128 stands for zero in the data rows.
What is the hidden score of each row? Scores go from 0 to 20, and 10 is about the middle. The score is a weighted sum of the row's numbers plus the product of two more (or one squared), each taken from its middle value.
[165 108  85 153 143 163 133 151 180 133  89  85 151  70 171 177] >> 10
[110 164 165  83  84  86 109  97 135 144 176 162 119 101  90 113] >> 5
[ 98 175 164  75  86  93 129  99 112 139 170 166 105 139  90 117] >> 11
[ 85 174 120  80 166 175  85 124 157  87  93 148  95  99 170 166] >> 14
[ 86  87 115 149 144 155 119 112 109 125 106 111 146 158 148 103] >> 8
[102  91 119 155 134 153 116 105 113 130 104 118 149 155 148 107] >> 9
[153 126 152 130 150 107 128 152 109 134 152 149 107 141 107 115] >> 9
[176 107  84 164 154 161 129 157 176 133  90  80 154  77 172 175] >> 11
[150 140 150 113 123 107 130 142 116 129 148 151 102 134 101 111] >> 11
[100 172 168  85  89  85 125  93 109 130 170 168 107 152  88 108] >> 10
[145 150 148 110 140 106 124 143 110 105 148 148 103 128 104 118] >> 15
[ 93  94 114 155 138 154 122 121 110 125 103 109 152 160 142 103] >> 8
[ 93 169 169  84  95  87 136  91 124 136 172 168 106 134  98 129] >> 11
[102 170 168  80  87  86 140  99 116 140 168 169 117 135  94 119] >> 9
[ 89  87 109 163 153 158 116 134  99 121  99 105 140 162 142  91] >> 8
[ 88  85 113 152 135 156 119 108 115 123 104 110 150 155 140  98] >> 9
[121 150 166  95  84  81 124  97 113 147 175 156 133 133  93 103] >> 8
[100 162 166  80  85  90 141  87 117 132 171 167 112 136  93 120] >> 10
[124 162 165  87  93  80 103 110 107 138 172 164 117 127  92 103] >> 9
[173 103  82 150 141 164 135 153 184 135  96  83 157  77 171 177] >> 12
[ 90  88 113 158 156 160 111 134 104 122 100 100 140 158 143  96] >> 8
[100 172 165  75  83  96 133  94 127 136 168 170 110 139  97 127] >> 9
[ 90 100 116 143 146 158 110 111 110 118 100 114 140 151 148 101] >> 8
[107 167 163  75  87  86 109  96 150 139 172 154 117  97  95 132] >> 10
[ 97 172 165  83  92  91 141  87 115 135 171 172 113 138  98 116] >> 10
[165 137  87 154 137 166 130 145 180 133  95  81 151  74 175 180] >> 6
[140 127 147 141 149 111 148 148  99 130 129 144 109 157 103 115] >> 11
[162 149  86 151  73 142 167  92 187 157 110  98 167  70 171 182] >> 1
[167 128  86 153 127 161 147 139 181 124  90  88 152  77 172 175] >> 6
[152 135 150 119 136 110 118 150 105 126 143 153 105 134 105 113] >> 9
[153 135 151 130 129 104 129 144  99 129 152 150 106 132 103 117] >> 9
[171 116  80 153 140 169 132 148 181 138  89  88 152  78 178 172] >> 10
[120 157 164  81  86  91 112  99 115 141 178 157 122 122  93 101] >> 6
[128 146 166  95  89  81 112 104 103 143 177 156 132 138  91 102] >> 10
[101 165 166  84  95  92 126  94 105 126 171 163 108 149  93 110] >> 10
[ 99 177 159  90  89  89 144  92 116 141 167 165 114 138  95 124] >> 12
[ 91  96 115 153 146 154 115 115 113 122 100 118 142 156 144  99] >> 8
[152 144 148 118 135 109 126 150 108 112 152 148 108 138 103 115] >> 13
[ 90  92 113 150 143 157 114 116 108 127 100 107 144 155 145 106] >> 9
[155 143 152 109 138 115 125 155 103 116 145 151 106 134 110 122] >> 9
[175  81  84 177  83 113 167 110 186 167 115  86 174  77 165 177] >> 18
[ 94  88 118 159 151 159 108 128 105 120 102 109 137 157 146 102] >> 7
[170  99  82 156 144 161 135 150 181 133  92  80 151  81 172 169] >> 13
[102 169 168  77  90  91 135  93 117 134 176 163 109 139  87 117] >> 11
[ 89  99 115 156 147 154 123 112 116 130 108 119 150 153 154 106] >> 7
[152 123 158 131 131 105 129 140 103 136 150 141 106 150 102 113] >> 14
[107 169 164  80  89  83 113  97 151 134 177 164 123  97  94 132] >> 12
[100 169 170  79  89  88 137  95 107 133 168 159 107 141  89 113] >> 11
[ 96 171 167  87  89  84 138  93 113 138 167 171 113 142  89 114] >> 11
[ 93  90 116 153 148 156 115 125 112 120 104 111 147 157 146 102] >> 8
[113 176 167  81  82  88 112  94 147 140 172 163 123  96 101 125] >> 7
[117 163 163  90  75  81 119 102 122 144 173 163 125 126  87 103] >> 10
[166 132  87 147 136 160 138 149 182 130  92  85 153  76 173 179] >> 10
[164 112  80 160 147 168 125 153 178 133  95  84 152  75 176 174] >> 11
[172  98  84 161 154 165 129 150 179 135  99  78 156  76 173 167] >> 10
[ 88 139 117 106 156 161 101 113 138  80  97 139 120 140 158 122] >> 10
[169 111  87 145 154 166 133 153 180 129  93  87 153  80 177 174] >> 11
[ 91  92 109 157 138 149 119 119 110 122 102 114 154 160 145  99] >> 9
[175  82  82 178 134 149 156 152 182 149  97  84 159  88 170 170] >> 13
[168 137  83 147 126 163 139 138 179 136  93  83 150  80 178 182] >> 6
[174  77  84 181  98 109 159 135 180 161 118  78 172  96 167 174] >> 18
[162 139  88 141 134 164 140 141 188 135  94  92 148  78 174 180] >> 9
[ 98  95 114 159 138 151 119 116 105 122 105 113 141 155 142 100] >> 7
[170 103  85 160 150 161 123 153 179 131  89  74 156  73 171 172] >> 11
[150 140 150 124 128  96 130 139 109 134 147 152 108 136 103 113] >> 11
[105 170 161  82  95  89 133  96 113 134 170 165 103 148  94 112] >> 13
[ 82 160 120  89 152 167 109 111 156  87  95 138 119 121 158 144] >> 10
[ 92  97 108 150 148 155 112 119 112 119 101 120 142 150 149 102] >> 9
[172 115  82 158 140 162 139 149 181 138  92  87 154  79 174 178] >> 10
[ 99 172 162  81  87  83 131  94 107 137 171 166 119 150  92 116] >> 12
[155 115 152 142 146 108 128 153 102 147 152 146 103 139 106 112] >> 5
[114 177 168  87  83  84 105 101 128 135 177 162 117 107  93 113] >> 8
[156 113 143 138 140 106 126 155 102 145 150 136 110 142 104 113] >> 10
[101 165 165  80  91  90 134  92 120 138 178 166 113 142  94 115] >> 11
[105 164 167  78  83  87 114  97 135 139 176 159 125 103  91 120] >> 6
[102 157 165  87  94  84 137  94 107 136 171 168 116 152  94 107] >> 11
[ 83 181 121  76 173 171  89 122 170  83  88 154  88  92 175 177] >> 18
[ 91  97 112 141 138 161 110 110 122 117 107 123 139 155 152 106] >> 8
[146 158 149  99 136 119 125 141 112 103 149 154 107 131 106 117] >> 13
[150 141 153 114 134 111 129 146 106 121 152 150 102 136  98 120] >> 11
[155 111 155 142 150 105 117 155 101 136 147 144 108 147 103 112] >> 10
[ 83 176 116  78 173 172  83 156 107  77  93 151  87 151 169 137] >> 17
[172 132  82 151 132 165 131 147 182 124  93  84 144  77 176 179] >> 4
[106 170 168  81  97  86 128 102 104 128 174 166 111 143  96 109] >> 10
[ 95  85 109 156 151 155 112 144  99 118 103 102 140 162 135  96] >> 10
[168 118  85 152 141 163 144 151 178 132  91  84 146  74 176 176] >> 10
[146 131 150 126 130 110 132 146 105 136 147 150 105 132 102 113] >> 7
[148 129 152 136 140 105 126 157  98 133 157 148 105 141  96 118] >> 13
[151 124 145 120 140 108 123 150 104 132 143 148 103 141 104 115] >> 11
[169 135  80 148 142 166 134 146 182 126  86  89 142  70 175 175] >> 10
[107 169 164  88  90  91 132  98 104 128 178 168 112 150  90 112] >> 10
[170 105  80 159 148 163 133 154 179 133  84  83 157  78 170 178] >> 11
[156 123 150 127 141 104 126 148  98 131 145 151 107 141 106 114] >> 9
[104 172 172  83  92  88 138  95 108 136 174 168 117 148  96 112] >> 9
[142 111 153 141 147 115 147 146  98 135 131 151 106 156 100 113] >> 9
[165 131  80 148 134 158 141 143 180 134  92  88 148  78 173 180] >> 11
[166 114  82 157 145 168 133 147 179 128  89  80 155  77 172 177] >> 9
[ 94  91 113 159 145 157 115 120 108 124 106 108 147 159 142 102] >> 8
[168 105  75 156 153 162 122 160 179 125  88  84 154  77 169 169] >> 15
[165 132  81 149 137 166 136 138 186 126  88  81 148  71 172 173] >> 10
[175 103  80 158 144 167 142 154 187 145  92  82 153  78 176 177] >> 13
[ 90  90 110 153 135 159 116 113 109 125 101 116 151 153 145 103] >> 6
[100  86 118 158 152 156 118 131  97 116 104 107 147 160 142  96] >> 7
[102 166 168  92  91  88 132  98 112 128 170 165 114 148  88 106] >> 10
[111 174 162  86  84  84 108 103 140 138 174 164 120 104  87 117] >> 12
[172 114  89 162 131 162 140 145 175 136  95  86 155  70 175 175] >> 7
[152 129 150 125 139 100 120 151 106 133 146 150 107 144  99 112] >> 12
[ 96 170 166  90  86  89 127  90 111 128 176 163 112 138  94 119] >> 8
[162 133  82 146 135 165 141 146 186 133  92  88 147  76 171 178] >> 11
[156 126 152 139 143 103 126 152  99 133 152 147  99 147 102 114] >> 11
[130 151 147 118 142 124 150 136 102 113 129 152 105 156 101 118] >> 11
[171 123  80 153 131 165 143 143 179 141  91  79 148  76 170 179] >> 10
[ 95  90 117 162 160 156 112 139  95 110 101 104 137 165 145  99] >> 8
[136 142 151 120 149 129 150 144 104 107 126 145 101 154 104 116] >> 10
[ 90 147 116  97 151 163  99 115 129  88  95 135 110 140 154 127] >> 7
[ 91  89 118 153 144 157 124 105 109 128 103 115 151 153 149 103] >> 6
[ 92  85 113 158 156 159 117 136 100 115  97 106 140 162 140  95] >> 8
[ 91  90 114 158 146 154 115 128 104 120 102 110 144 166 142  94] >> 9
[173 102  87 154 149 166 132 150 184 138  95  87 150  79 169 177] >> 12
[170 106  89 158 142 165 136 155 180 133  96  84 159  78 175 183] >> 8
[144 110 151 144 152 117 154 148  93 134 133 149 108 159  97 114] >> 9
[120 165 150  96 157 153 144 142 102  95 113 150  94 148 118 121] >> 7
[170 118  90 157 129 161 138 143 180 139  90  84 152  83 180 176] >> 10
[113 168 166  87  87  86 105 103 119 144 169 165 122 113  93 109] >> 6
[166 119  78 155 133 165 137 145 181 135  93  90 158  68 175 181] >> 10
[ 93  88 112 159 159 158 108 143  97 117 101 101 146 170 136 101] >> 9
[152 144 150 117 129 102 129 144 104 122 155 150 103 133 100 116] >> 12
[ 99 171 164  88  95  91 130  97 106 128 167 167 115 156  92 113] >> 10
[109 177 172  83  85  85 109  96 141 139 170 162 122 103  94 121] >> 7
[103  84 109 166 133 125 102 144  99 144 118  99 151 167 118  98] >> 13
[ 86  94 119 151 143 155 121 119 111 122 104 114 149 156 148 102] >> 6
[ 88  94 114 160 156 157 107 138 103 119  96 110 141 161 143  93] >> 8
[ 84 161 115  88 166 169  97 130 140  83  92 142 102 127 164 133] >> 17
[ 97 169 167  80  92  87 135  91 109 138 170 162 115 139  94 117] >> 10
[171 101  79 164 140 162 131 150 180 132  93  81 154  72 178 174] >> 10
[139 124 149 143 154 111 149 144 100 130 130 143 103 160 102 113] >> 12
[100 169 166  80  92  86 135  92 116 134 169 169 120 138  94 124] >> 11
[147 125 149 138 157 118 151 148 100 133 135 149 104 155 101 114] >> 10
[160 107 150 150 140  99 131 151  97 149 152 140 106 146  97 105] >> 9
[ 90  86 116 163 164 157 109 145  99 115  97 103 132 164 140  94] >> 9
[ 97  84 106 160 152 157 113 131  97 125 100  99 140 161 135  96] >> 10
[106 171 160  83  82  93 113 100 133 143 169 160 119 103  92 120] >> 8
[ 93  96 113 153 141 158 121 113 111 124 104 110 150 151 144 103] >> 7
[100 166 164  80  95  90 126 104 106 125 173 169 114 148  89 105] >> 12
[ 89  89 111 155 151 158 110 127 100 122  99 109 145 165 147  99] >> 8
[112  71 111 171 121 109 103 135 100 148 131 102 155 162 106  99] >> 14
[111 169 152  87 154 151 140 122 118  92 111 163  97 126 123 129] >> 7
[ 99 173 165  88  95  85 132  99 109 129 174 170 113 147  92 111] >> 13
[167 103  85 157 150 165 132 154 184 132  90  83 156  80 178 170] >> 11
[164 134  89 148 126 161 144 133 180 135  93  84 155  75 170 176] >> 8
[ 89  94 114 150 136 155 117 107 119 121 103 115 145 156 148 106] >> 8
[107 169 161  78  82  90 101  95 146 140 169 164 127 105  91 120] >> 10
[143 127 150 137 151 118 149 145  99 125 126 146 103 159 104 113] >> 11
[170  84  85 171 118 145 152 151 184 141  99  80 169  79 168 172] >> 11
[158 143 149 123 133 106 124 149 107 121 142 148 104 135 104 111] >> 11
[169 116  80 150 141 170 132 146 180 132  88  81 153  71 178 180] >> 10
[168 109  80 157 146 161 135 153 177 130  89  81 153  76 170 179] >> 11
